[[ 25  38  -2   9  -8 -50   2  60 -20  43 -47  39  -8]
 [  8  43  -7  19  15 -16  39   4 -44   6  36 -14  18]
 [-42  16   4 -32  -6  14 -54  12 -49  57  -7 -15   7]
 [-13  46 -32   3  -8  40  51  52   1 -31 -15  -5 -35]
 [-41  39  15 -30 -34 -10 -13 -34 -44  53 -12  -7   0]
 [-61  19  18  31  25  25  -6 -18  -2  50  -1 -72   0]
 [-34 -20  -3  22 -38   0  17  -7  47  30 -50  17  54]]
|
[[-34 -20  -3  22 -38   0  17  -7  47  30 -50  17  54]
 [ 25  38  -2   9  -8 -50   2  60 -20  43 -47  39  -8]
 [  8  43  -7  19  15 -16  39   4 -44   6  36 -14  18]
 [-42  16   4 -32  -6  14 -54  12 -49  57  -7 -15   7]
 [-13  46 -32   3  -8  40  51  52   1 -31 -15  -5 -35]
 [-41  39  15 -30 -34 -10 -13 -34 -44  53 -12  -7   0]
 [-61  19  18  31  25  25  -6 -18  -2  50  -1 -72   0]]

[[ 57 -21 -36 -21 -12  15]
 [ 63 -20 -32  -7  -1  15]
 [ 58 -14 -26 -36   7  -2]
 [ 71 -18 -24   1   8  12]
 [ 53 -26 -42 -34 -25   5]
 [ 59 -10 -26 -18   3  25]]
|
[[ 59 -10 -26 -18   3  25]
 [ 57 -21 -36 -21 -12  15]
 [ 63 -20 -32  -7  -1  15]
 [ 58 -14 -26 -36   7  -2]
 [ 71 -18 -24   1   8  12]
 [ 53 -26 -42 -34 -25   5]]

[[-72 -71 -37  70 -70  35  63  67 -18  76  74 -13  69]
 [ 71  73  66 -71  69 -67  70  24  68 -67 -69  67 -70]
 [ 49  72  69 -72  71 -60  60  56  62 -65 -71  60 -71]
 [ 61 -73 -72  71 -70  73 -67 -61 -73 -31  30 -65  -7]]
|
[[ 61 -73 -72  71 -70  73 -67 -61 -73 -31  30 -65  -7]
 [-72 -71 -37  70 -70  35  63  67 -18  76  74 -13  69]
 [ 71  73  66 -71  69 -67  70  24  68 -67 -69  67 -70]
 [ 49  72  69 -72  71 -60  60  56  62 -65 -71  60 -71]]

[[-18 -38  68  31  51  40  37   9   6 -31  -4 -26  75]
 [-14   0  -3  10  -7  13  42 -18 -74  -1 -18 -18 -25]]
|
[[-14   0  -3  10  -7  13  42 -18 -74  -1 -18 -18 -25]
 [-18 -38  68  31  51  40  37   9   6 -31  -4 -26  75]]

[[-18  22  15]
 [-32 -15 -24]
 [-31   4 -11]
 [ -2  23  13]
 [-17  17  10]
 [ -3  -1 -41]
 [-10   5 -20]
 [-68  -5 -30]
 [-15  19  -8]]
|
[[-15  19  -8]
 [-18  22  15]
 [-32 -15 -24]
 [-31   4 -11]
 [ -2  23  13]
 [-17  17  10]
 [ -3  -1 -41]
 [-10   5 -20]
 [-68  -5 -30]]

[[-73 -72 -75]
 [-31 -69 -60]
 [ 75 -70  74]
 [ 64 -71  18]
 [-74  74 -72]
 [-68 -64 -73]]
|
[[-68 -64 -73]
 [-73 -72 -75]
 [-31 -69 -60]
 [ 75 -70  74]
 [ 64 -71  18]
 [-74  74 -72]]

[[ 13  20  46 -26  -6 -70  32   9  12  30 -13 -21  15  17 -23   8]
 [  9  25  42  -5 -42 -70  29  27  -8  25 -25 -41   8   2 -54   8]
 [ 12  15  44 -26  -6 -64  35   9  11  27 -12 -25  12  16 -24   8]
 [  6  20  42  -5 -40 -68  33  28  -6  31 -27 -39  10   2 -55   8]]
|
[[  6  20  42  -5 -40 -68  33  28  -6  31 -27 -39  10   2 -55   8]
 [ 13  20  46 -26  -6 -70  32   9  12  30 -13 -21  15  17 -23   8]
 [  9  25  42  -5 -42 -70  29  27  -8  25 -25 -41   8   2 -54   8]
 [ 12  15  44 -26  -6 -64  35   9  11  27 -12 -25  12  16 -24   8]]
---
[[-78 -84 -75  82 -72]
 [ 60  64  74  81  85]
 [-74 -63  81  75  73]
 [ 73  75 -76 -77 -81]
 [-33 -63 -78 -80 -78]
 [ 80  83  81 -73  81]
 [ 51  28  65 -79 -76]]
|
[[-78 -84 -75  82 -72]
 [-74 -63  81  75  73]
 [-33 -63 -78 -80 -78]
 [ 51  28  65 -79 -76]
 [ 60  64  74  81  85]
 [ 73  75 -76 -77 -81]
 [ 80  83  81 -73  81]]

[[ 61 -44 -71 -70  75  66 -70  73  24]
 [-71  -4 -67 -67 -43 -26  71  67  67]]
|
[[-71  -4 -67 -67 -43 -26  71  67  67]
 [ 61 -44 -71 -70  75  66 -70  73  24]]

[[ 19  82  -4  19  11 -70 -50  -8 -24 -60]
 [-34  19  14 -35   4 -33 -41  27 -22  10]
 [-23  29 -25  67 -52 -63 -23  53 -60 -58]]
|
[[-34  19  14 -35   4 -33 -41  27 -22  10]
 [-23  29 -25  67 -52 -63 -23  53 -60 -58]
 [ 19  82  -4  19  11 -70 -50  -8 -24 -60]]

[[-68  65  70 -67  13]
 [-76 -21  10   7 -69]]
|
[[-76 -21  10   7 -69]
 [-68  65  70 -67  13]]

[[ 60  60  48  25  47 -20  37 -61 -18 -52]
 [ 71  72  36  -1  25  12  53 -73   7 -58]
 [  2   1 -10 -28 -25  18   6  -2  32  10]
 [ 10   8  13  22  24 -22   0 -10 -17 -10]]
|
[[  2   1 -10 -28 -25  18   6  -2  32  10]
 [ 10   8  13  22  24 -22   0 -10 -17 -10]
 [ 60  60  48  25  47 -20  37 -61 -18 -52]
 [ 71  72  36  -1  25  12  53 -73   7 -58]]

[[-39 -39  39   4   0  43  10]
 [ 32  43 -27  14 -31 -27 -31]
 [-12 -32   2 -46  58  18  51]
 [-14   4  12  35 -42  17 -28]
 [-54 -61  52  -3  14  58  23]
 [-20 -43   8 -55  74  24  62]
 [-36 -54  25 -34  51  39  51]
 [-19 -44   8 -57  74  25  63]
 [-29 -26  31   7  -2  30   2]]
|
[[-54 -61  52  -3  14  58  23]
 [-39 -39  39   4   0  43  10]
 [-36 -54  25 -34  51  39  51]
 [-29 -26  31   7  -2  30   2]
 [-20 -43   8 -55  74  24  62]
 [-19 -44   8 -57  74  25  63]
 [-14   4  12  35 -42  17 -28]
 [-12 -32   2 -46  58  18  51]
 [ 32  43 -27  14 -31 -27 -31]]

[[ 28  27  29  27  37 -26  12 -28]
 [ 44  46  46  34  51 -28  24 -45]
 [ 35  34  31  32  43 -22  16 -35]
 [  2   3  16  34  33 -32  -7  -1]
 [ 66  66  41  17  39  -6  43 -67]
 [ 12  13   8   3   8  -2   8 -12]
 [ 26  25  24  25  34 -20  11 -26]]
|
[[  2   3  16  34  33 -32  -7  -1]
 [ 12  13   8   3   8  -2   8 -12]
 [ 26  25  24  25  34 -20  11 -26]
 [ 28  27  29  27  37 -26  12 -28]
 [ 35  34  31  32  43 -22  16 -35]
 [ 44  46  46  34  51 -28  24 -45]
 [ 66  66  41  17  39  -6  43 -67]]

[[  9  80  41 -82 -17 -33  12 -73 -40  10 -21 -63  35]
 [-65  66 -50  78  68  38 -13 -30 -66 -16   2 -20  11]
 [-25 -60  67  32  37 -22  41 -30 -67 -74 -48 -38 -49]
 [-44  29 -43  15  -3 -66  61 -63  72 -81  55 -58  76]]
|
[[-65  66 -50  78  68  38 -13 -30 -66 -16   2 -20  11]
 [-44  29 -43  15  -3 -66  61 -63  72 -81  55 -58  76]
 [-25 -60  67  32  37 -22  41 -30 -67 -74 -48 -38 -49]
 [  9  80  41 -82 -17 -33  12 -73 -40  10 -21 -63  35]]
---
[[-62 -27  11  19  24]
 [-43  40 -30  31  54]
 [-69  43  93 -22  -9]]
|
[-62  40  93]

[[-35 -84   3  77]
 [-35 -84   3  77]]
|
[-35 -84]

[[-81 -75 -73]
 [ 65  70  71]
 [-74 -68 -70]
 [-75 -79 -65]]
|
[-81  70 -70]

[[54  4 12 43 50]
 [ 7  7 93 19 47]]
|
[54  7]

[[ 75 -79  55  71  72]
 [ 70  61 -72 -64 -58]
 [ 79  77 -75 -76 -68]]
|
[ 75  61 -75]

[[ 49 -50 -14  18]
 [-19  24   6  -3]
 [ 75 -78 -24  25]]
|
[ 49  24 -24]

[[82 49]
 [47 14]
 [86 48]
 [ 8 -2]]
|
[82 14]

[[  1   5   0  -5  -4]
 [-83  19 -74 -13 -22]
 [ 35  79  43 -82 -75]]
|
[ 1 19 43]
